In the rows, 128 means zero.
Each named turn below is shown by a few rows before and after it. Which turns, in which order, take the first row of each later pair to the second? The first pair is answered.
turn rif:
[150 149 114 148 107  76 101 126 141 130 117 137 109 145 126 117 155 150
 131 118 130 144 130 123 132 103 137 116 121 132 123 130 155 130 109 114
 147 125 114 110 110 122 137 169 121 140 100 121 117 167 127 177 135 106
 114 130 163 155 124 140 105 131] |-> [147 139 106 138 127  74 102 111 131 117 124 137 120 159 108 101 149 158
 122 120 132 138 131 126 141 107 138 123 124 120 137 136 160 126 106 113
 147 133 115 104 120 129 129 154 118 138 108 124 115 176 132 173 140 125
 113 136 165 151 126 121 105 143]
[129 102 132 131 126 144 104 126 140 140 120 131 157 138  56  71 134  89
 147 116 160 139 105 130 129 151 111 144 129  86 164 116 160 101 138 152
 122  84 140 126 133 110 160 123 117 125 144  69  95  47 159 144 158  88
 119 153 131 127 138 145 123 134] |-> [131 102 129 129 121 146 104 129 140 141 117 129 152 133  60  70 136  90
 151 112 160 140 104 131 130 155 114 143 128  87 159 113 159 101 138 153
 122  79 141 127 128 110 164 121 115 125 142  70  92  42 162 145 158  87
 118 151 129 126 138 146 124 129]
[169 106  75 134 135 117 135 114 136 118 109  69 147 119 135  79 138 130
 112 109 174 162 130 147 108 106 171 114  74 128 106  85 118 137 105  99
 179 125 124 137 115 161 142 104 129 180 107 123 158  81 134 113 121  75
 138 135 167 160 141 143  70  90] |-> [176 112  76 134 136 118 129 113 139 114 101  68 150 124 127  78 136 127
 109 109 176 164 133 150 107 104 170 113  75 130 105  87 124 137 104 100
 182 122 119 133 115 156 138 108 126 179 112 124 156  83 128 118 120  78
 136 136 165 159 145 139  73  88]
[147 111 123 131 109 141 111 127 122 114 123 133 136 137 120 130 132  94
 113 127 130 139 165 124 117 122 144  97 124 110 132 141 110 120 113 132
 129 129 100 136 134 118 108 179 109 140 128 115 141 128 118 116 106 127
 118 145 147 135 131 133 109 125] |-> [146 104 118 125 114 135 115 115 117 110 135 131 142 145 109 124 123 104
 109 128 132 134 158 123 122 124 147 108 133 103 134 144 110 119 109 129
 127 133 100 135 141 122 107 171 116 140 132 119 140 130 122 116 106 133
 115 147 151 130 133 124 108 132]
turn vigik:
[157 129 192 118 147 109 124 111 102 133 130 153 105 160 128 149 179 125
 121 150 117  99 212 154 125 102  62 122 107 132 125 162 115 111  92 105
 143 156 137 103  94  97 149 117 120  91 105 145  99 156 155 162 154 144
 165  95  87  83 137  97 167 149] |-> [156 123 190 106 154 102 134  98 100 129 136 163 107 170 118 136 179 132
 117 146 119 101 206 154 133 102  67 129 111 123 137 158 121 110  94  99
 136 158 131  98  99 107 151 109 115  94 102 143  98 156 158 164 155 149
 167  96  95  81 139  91 162 160]
[147 130 111 167  86  83 111 121 148 151 116 108 112 117 128 129 150 114
 159 134 115 157 134 122 119  87 101 113 119 142 112 134 146 150 140 123
 138 125 131 131 123 104 123 188 130 135 135 104 117 166 134 157 121 110
 122 126 132 140 114 143 115 102] |-> [157 119 102 149 103  68 120  95 142 142 128 116 123 143 104 101 155 132
 149 128 126 147 126 114 136  91 112 123 128 121 132 132 154 137 134 120
 131 131 127 113 149 122 116 174 123 143 136 103 115 188 145 163 125 126
 120 130 153 143 120 129  99 125]
[111 116 118 140 151 100 155 103 139 121 166 134  68 114 106 136 139 159
 155  99 153 150  98 110 122 113 130 139 121  78 141 129 127 142 183 162
 118 133 133 106 128 165 144  78 160  87 138 115 112 111 120 150 123 114
 124  85 138 139 133  97 150 164] |-> [111 111 124 133 149 115 160 112 139 128 169 135  71 106 116 138 131 152
 152  97 159 145  90 113 121 117 142 142 116  80 145 123 117 139 180 163
 121 132 137 111 130 165 141  68 159  85 129 118 113  91 126 138 125 112
 126  88 131 138 129 101 155 162]
[138 118 128 131 131 139 141 138 115 130 137 148 114 125 122 131 129 129
 123 147 141 114 125 131 127 141 133 133 134 129 129 134 113 143 107 132
 116 115 122 135 141 138 125 103 138 119 146 116 133 110 125 108 136 144
 136 140 117 100 105 133 145 131] |-> [138 124 133 133 123 138 144 147 117 135 134 142 113 120 126 143 129 127
 131 149 135 113 127 131 121 134 127 122 129 138 121 135 113 144 106 133
 120 114 119 137 130 131 128 106 140 116 148 114 136 115 122 108 134 136
 134 131 109 102 107 137 147 121]
turn zizav:
[136 125 129 107 105 119 155 105 118 141 142 147 139 135 138 103 124 131
  92 102 123 126 101 132 153 162 151 127 118 111 160  96 119 111 133 114
 117 120 120 106 147 157 141 117 142 135  95 124 131 113 157 124 147 128
 124 138 174 130 138 131 109 142] |-> [116 158 149 132  87 141 134 153 127 160 118 129 119  85 174 161 121 110
 127 121 116 128 114 135 122 150 127 110 110 145 114 112 102 142 142 123
 127 108 134 144 113 125 157 139 153 115 118 138 134 106 134 114 131 110
 121 115 128 124 124 153 143 104]
[112 121 125 109 140 139 120 151  36 149  63  92 140 103 162 107 150 109
 117 171 194 190 207 102 118 125 144 141 113  98  99 150 158 104  68 204
 158 154  88 147 133  65 127 152 150  67 149 165 146  92  71 125 135 158
 146 178  87 161 133  90 109  69] |-> [ 90 146  92 127 123 105 133 100  55 148 104  96 112 152 138  96 155 161
 172 176 176 176 187  71 148  75 136 140 128 107 100 157 189 137 117 189
 186 172 104 120 156  80 148 142 163  93 181 157 136 196  91 165 112 143
 165 142  87 205 130  69 123 108]
[145 110 154 131 114 103 102 144 149 117  99 120 133 113 114 141 114  90
 131 152 136 134 113 128 131 141 116 118 109 148 109 141 144 121 112 151
 147  92 127 131 120 115 144 134 135 155 127 141 135  89 121 125 141 102
 120 156 119  90  99 144 128 117] |-> [145 121 135 138 106  85 113 112 153 118 123 127 117 144  96 132 116 126
 151 157 130 132 105 112 148 114 110 119 120 142 115 141 162 137 139 139
 162 100 132 119 137 131 154 131 142 164 139 137 129 146 136 153 137  99
 131 139 125 110  96 127 124 139]
Now pairs of rows:
(2 to 4 turns a pair)
[118 115 117 157 157 181 120 137 112 120  97 108 185 124 107 182 132  69
 126 112 117  90  72 171 101 162 205 100 166 128 168 108 153 135 150 175
 123  78 154 130 132 157 111 103 146 156 112 159 122 115 112  77 126 161
 127 133  59 105 126 110 201 137] |-> [119 107 114 146 162 175 127 124 111 115 107 115 188 139  93 159 137  81
 115 106 114  89  68 165 114 161 212 106 169 120 188 103 162 125 148 168
 114  83 153 116 142 168 106 100 141 167 104 161 123 117 120  86 134 167
 127 142  75 113 122  97 188 149] : zizav then zizav
[103 140 157 146 120 164  87 162  99 142 127 130 142 105 152 188 106 144
 130 182 145 156 123 129  96  95 105 137 139 124 123 154 125 149  97 126
 111 111 133 106 149  96 150 123 101 111 140 132 143 104 105  95 159 134
 105 112 110 120 145 156 128 126] |-> [117 115 152 126 140 156 100 141  90 121 136 135 160 131 127 157 100 153
 106 171 157 152 118 131 113 107 123 152 146  96 148 150 124 129  83 121
 101 118 131  90 175 117 132 100  93 116 134 133 146  97 113  91 165 158
 105 132 128 116 155 138 113 154] : rif then zizav then zizav then rif
[129 181 173 138 109 120  78 146 151 135  87 100 144  93 111 208 124  80
 110 145 108 174 123 158  60 131  93 132 127 163  75 201 158 127  78 159
 168  97 133  93 102  93 188 166 128  68 158 110 125 138  60 173 151 136
  89  93 119 156 157 100 131  69] |-> [156 149 178 113 132 124  81 148 138 124  79 107 173  98 100 175 122  71
  53 132 127 182 123 177  60 163 111 146 125 130  99 188 145  93  42 156
 140  99 114  85 116  97 171 150 109  68 124 113 132  88  64 150 173 158
  79 131 147 137 166  97  99  73] : zizav then zizav
[165 114 141 104 141 104  59 143 140 109 119 111 177 132  98 129 139 107
  83 103 155 150 130  99 101 128 151 124  97 104 128 134 133 127  92  99
 115 124  89  91 138 114 108 133 122 124 120 136 162 118 103 145 163 150
 115 155 152  62 138 111  78 112] |-> [158 116 125 101 134  90  81 102 147 111 143 122 169 166  78 108 137 135
  97  98 149 139 114  85 121 115 156 130 107  96 144 130 147 130 115  91
 123 136  93  77 157 132 117 120 121 141 124 129 161 162 118 161 155 145
 130 139 157  82 138 100  84 141] : vigik then zizav then zizav
[ 80 107 166  67  98 174 201 102 117 146  89 155 121 149 191 126 116 160
 127 115  78 117 119 142 138 158 180  97 147 168 132 152  72 145 196 102
 100 121 156 102 106 171 169 110 135 124 132 166 132  35 147  97  98 114
 122 129  97 116  97 152 150 110] |-> [ 83  99 165  56 109 167 207  93 114 142  92 160 131 155 179 106 112 165
 114 110  86 111 119 147 143 166 190  99 151 155 147 150  75 136 182  99
  94 124 146  92 117 179 162 102 127 131 116 165 128  31 147 100 102 122
 119 139 111 117  95 145 143 120] : zizav then zizav
[141  86 141 158 145  75 132 182 116  76  77  70 132 138 145 129 128 138
 112  82 109 204  97 115 127  91 116 128 128 121 150 156 171  98  84 106
 131  99 123  91  97 121  88 174 114 166 108  70 172 105 111 132 171 160
 106 182 174 100 146  86 105 148] |-> [138  91 125 163 146  61 141 159 122  77  92  72 123 158 131 121 125 160
 129  78 100 198  89 104 144  70 113 131 134 125 153 159 180 105 105 105
 139 106 131  84 109 134  93 170 117 178 118  65 169 142 117 148 163 154
 115 169 176 114 144  78 106 171] : zizav then zizav
